Rotation paths and how fast each direction turns (degrees a step):
Each turn is a multiple of 5 degrees from 10 to 175, or 0.
Each row of a path follows its step; steps can be skipped.
path 1
step 1: [ 0.20 -1.97 -0.62 -1.63 -1.60  1.23 -0.97 -3.49 -0.88  4.19  0.05  1.61
 -0.21  0.07  0.51 -0.24 -1.42  0.49  0.90 -1.04  2.30 -1.09 -1.51  0.11
  2.79  0.99 -0.98  0.80  0.63  1.29  1.52 -0.41  0.84  0.51  0.82  0.33
  2.04 -0.15  0.05  0.39  0.39  1.73 -1.07  2.92  0.61 -2.69  2.21 -0.74
  1.22  2.84 -2.78  2.46  0.85 -1.22  1.00 -0.43 -1.91 -0.60 -1.03 -0.11
 -0.50 -2.26  0.35  1.55  2.84 -2.02]
step 10: [ 0.62  0.14 -0.65  0.26  0.58  1.74 -4.15 -1.38 -2.09  1.28 -0.30  0.61
  0.86 -0.82  1.40 -0.20 -3.27 -0.31 -0.02 -0.85  0.47 -2.22  0.55  1.20
  1.10  1.62 -2.00 -0.05 -1.30 -1.96  0.83  0.62  0.83  2.16  0.61  0.54
  1.67 -2.33 -0.75  0.03  2.00 -0.11 -0.30  2.27  1.59 -3.72  3.34 -1.04
  1.34  0.07  0.38 -0.38  0.52  1.40 -0.28 -2.97 -2.14 -0.48  1.24 -0.87
 -0.70 -1.67  2.21  1.18  1.24 -2.77]
step 14: [-0.33 -1.87  1.30 -1.61 -1.79  1.73  0.32 -3.32  2.24  1.80  2.83 -0.02
  0.04  2.93  1.27  0.03 -2.13 -1.12  2.83 -0.12  2.30 -0.57  0.70  2.27
  1.90  1.07 -3.58  1.23  0.55 -0.90  2.31  0.13  1.70 -1.07 -0.12  0.74
 -0.31  2.51  2.58 -0.17  2.31  2.91  0.43  1.75  0.47 -0.78  1.03 -0.86
  0.72  0.89  0.49 -0.44  0.69  0.71 -0.80 -1.09 -2.90  0.50  0.67  1.16
 -1.21 -1.16 -0.16 -0.88  1.23 -0.18]
step 16: [-1.20  0.89  0.43 -0.33  0.90  1.69 -3.55 -1.43 -1.97 -2.48  0.57  1.50
 -3.27  0.98  2.17 -0.75 -2.51 -1.86  0.72 -0.08  0.46 -0.27 -0.48  0.20
 -0.65  1.84  0.05  2.01  0.79  2.17  1.20  0.26  1.03 -0.01  1.27  0.89
 -0.98 -0.20 -0.94  0.59 -0.98 -0.01 -2.60  2.47 -0.55 -3.21  2.98 -0.22
 -1.67  1.36 -1.43 -1.32  1.90 -0.60 -3.06 -0.28 -1.15  1.14  0.75 -2.91
 -0.80 -0.21 -1.79  1.61  1.29  1.05]
step 19: [-0.45  0.38  0.27 -2.16 -0.03  1.09 -3.01 -3.28 -0.44 -1.97  2.61 -0.44
 -0.15  0.13  1.47  0.65 -2.07 -2.07  0.85 -0.05  0.07 -0.09  1.11 -0.35
  1.71  0.62 -2.13 -0.89  0.97 -0.49  2.13  0.61  2.00  1.63  0.41 -1.76
  0.84 -1.59  0.37 -0.16  1.67  4.01  0.14  2.42  2.13 -2.97  2.00 -1.21
  1.05  0.22 -1.89 -1.45 -2.15 -0.93 -2.35 -1.50  0.26  1.08  1.62  0.10
  1.74 -0.16  0.32 -0.49  3.11 -0.59]
step 22: [ 0.62 -0.21  0.10 -1.81 -0.48  2.69 -1.19 -1.97 -0.03 -0.02  2.08 -0.03
 -1.75  2.33  1.10 -1.15 -2.21 -0.58  2.22 -1.78  0.87  0.15  0.79  3.10
  1.82  3.71 -1.78  0.11 -1.60  0.38 -0.71 -0.48  1.44 -0.13  1.75 -0.44
  0.27 -0.18  0.04 -0.92  1.62  2.21  0.34  2.49  1.62 -0.50  1.73 -2.34
 -0.28  1.85  2.87 -1.61  0.63  1.97 -1.08 -0.30 -3.98 -0.89  1.67 -0.91
 -0.47 -0.82  1.23  1.18 -0.21 -1.45]
step 31: [-0.12  0.06  0.12 -1.74  0.51  0.96 -1.81 -4.08 -2.49  1.16  2.78  1.18
 -0.01  1.44  1.48  0.72 -1.16 -0.46  1.83  1.07  3.23 -0.94 -1.60  1.35
  2.13  0.26 -0.60  0.55  0.47  0.05 -0.31 -0.45  2.60 -0.33 -1.37 -1.27
 -0.06 -0.17 -1.12 -1.86  1.44  3.01 -1.52  2.19  2.62  1.65  2.36 -2.70
  1.29  3.16 -0.27  0.33 -0.77  0.62 -0.83  0.09 -1.05 -0.96 -0.41  0.32
  0.86 -1.98 -1.07  0.59  2.74 -0.23]
step 34: [ 0.20 -1.50  0.77 -0.72  1.33  1.02 -2.96 -5.28 -0.19  4.47 -0.27 -0.18
 -0.43  2.83 -0.07 -1.97 -0.60 -0.25  1.98 -2.59 -0.44  0.90 -0.19  0.56
  1.70  0.84 -0.90 -0.16  1.40  1.84  1.18  0.48  0.39 -1.87 -0.09 -0.34
  0.76 -0.38 -0.90  1.10  1.13  1.83  0.67  3.10 -1.18 -1.04  2.56 -1.23
 -0.74  1.50 -0.03 -0.61  2.04 -0.77 -0.83  1.14 -2.39 -0.73  1.05 -1.31
  0.39 -0.24 -0.76  2.42 -0.63 -1.25]
step 35: [ 2.27 -0.12 -0.45  0.09 -1.35  1.82 -1.87 -0.66 -2.17  0.72 -0.69  0.60
 -0.34 -0.42  0.14  2.05  0.42 -1.02 -0.77 -1.49  1.45 -0.90 -1.06  2.43
  1.12  1.96 -2.26 -0.37  0.18 -1.07  1.49  1.19  0.85  1.27  0.84  2.08
  0.89 -1.92  0.40 -0.29  0.76  1.48  0.85  3.91 -0.50 -4.72  3.17 -1.55
  1.34  1.63  1.72  0.62 -0.19 -0.14 -1.80 -1.90 -1.80  1.71  2.33 -0.14
 -1.53 -2.50  0.59  0.45  0.04 -1.89]
Speeds:
[ 0.07 -0.51  0.08  0.61 -0.30 -0.35  0.20  0.22  0.12 -0.16  0.46 -0.15
 -0.82  0.35 -0.31  0.53  0.17  0.41 -0.58  0.04  0.13  0.06  0.24  0.27
 -0.42  0.39 -0.88  0.14  0.41 -0.48  0.31  0.55  0.11 -0.72 -0.17  0.83
  0.24  0.00 -0.07 -0.46  0.49  0.15  0.18  0.14 -0.52 -0.20  0.35  0.49
 -0.35  0.15  0.05 -0.39  0.64 -0.15  0.31  0.67  0.80 -0.09  0.29 -0.12
  0.00  0.06 -0.34  0.70  0.14  0.28]	35
[ 0.48 -0.13 -0.09  0.27  0.07 -0.14 -0.37 -0.49 -0.26 -0.09 -0.51 -0.55
  0.59  0.02 -0.11 -0.12  0.20  0.02 -0.30 -0.87 -0.26  0.43  0.53 -0.29
  0.08 -0.18 -0.08 -0.73  0.25  0.06 -0.12  0.50  0.21  0.31 -0.24  0.38
  0.60 -0.74 -0.25  0.59  0.29 -0.06  1.03 -0.06 -0.14 -0.85  0.06 -0.16
  0.23 -0.05 -0.41  0.04  0.20 -0.51 -0.21 -0.30  0.48  0.35  0.01  0.57
  0.54  0.49 -0.08 -0.47 -0.27 -0.59]	45
[ 0.06 -0.36  0.04  0.96  0.64  0.09 -0.08  0.30 -0.03  0.62  0.38 -0.15
  0.40 -0.58 -0.50  0.04  0.21 -0.52 -0.21  0.16  0.01 -0.23 -0.50 -0.49
 -0.31  0.59  0.79 -0.24  0.13  0.14  0.61 -0.61 -0.26 -0.45 -0.27 -0.06
  0.54 -0.10 -0.20  0.30 -0.13  0.01 -0.44  0.33 -0.37 -0.28  0.18  0.37
  0.36 -0.15  0.14  0.15  0.16  0.39 -0.43 -0.01  0.26 -0.58 -0.34  0.87
 -0.29 -0.61  0.18  0.50  0.10 -0.71]	130
[-0.62 -0.47  0.22 -0.53  0.71 -0.52  0.13 -0.70  0.92 -0.21  0.71  0.29
 -0.12  0.67 -0.40  0.09  0.06 -0.31  0.13  0.19  0.02  0.24 -0.12 -0.27
  0.14 -0.15  0.08  0.08  0.50  0.21  0.11  0.12  0.47  0.35 -0.51 -0.83
  0.61  0.48  0.02  0.24 -0.07 -0.38 -0.13 -0.38  0.14 -0.37 -0.04  0.04
 -0.59  0.70 -0.30 -0.44 -0.19 -0.55 -0.28  0.16 -0.02 -0.33  0.39  0.34
 -0.50  0.13 -0.65 -0.30  0.21 -0.26]	145
[-0.84 -0.29  0.36 -0.74  0.17  0.65  0.24 -0.10  0.04  0.14  0.23 -0.47
  0.51 -0.07 -0.18  0.01  0.11  0.30 -0.20 -0.35  0.45  0.17 -0.49  0.31
 -0.54  0.08  0.20  0.99  0.02  0.14 -0.41  0.57  0.03 -0.56 -0.17  0.16
 -0.48 -0.49  0.02  0.10  0.04 -0.30  0.02  0.81  0.16 -0.51  0.05 -0.06
 -0.49 -0.61 -0.01 -0.10 -0.68  0.51  0.44 -0.17  0.00  0.93  0.17  0.56
  0.06 -0.02 -0.26  0.20  0.30 -0.41]	120
[-0.39 -0.16  0.69 -0.30  0.16  0.60 -0.36 -0.27  0.38  0.51  0.57  0.34
  0.24 -0.25  0.55  0.85  0.24  0.04  0.36  0.30 -0.25  0.54 -0.15 -0.33
  0.01 -0.08  0.25 -0.50 -0.21 -0.58  0.31  0.00 -0.20  0.08 -0.13 -0.25
  0.33 -0.32  0.16 -0.15  0.27  0.84  0.13 -0.34 -0.40  0.46 -0.48 -0.07
  0.69 -0.41 -0.79  0.22 -0.54  0.14  0.45  0.30  0.88  0.17 -0.02 -0.29
  0.50  0.19 -0.28  0.05  0.27  0.48]	55
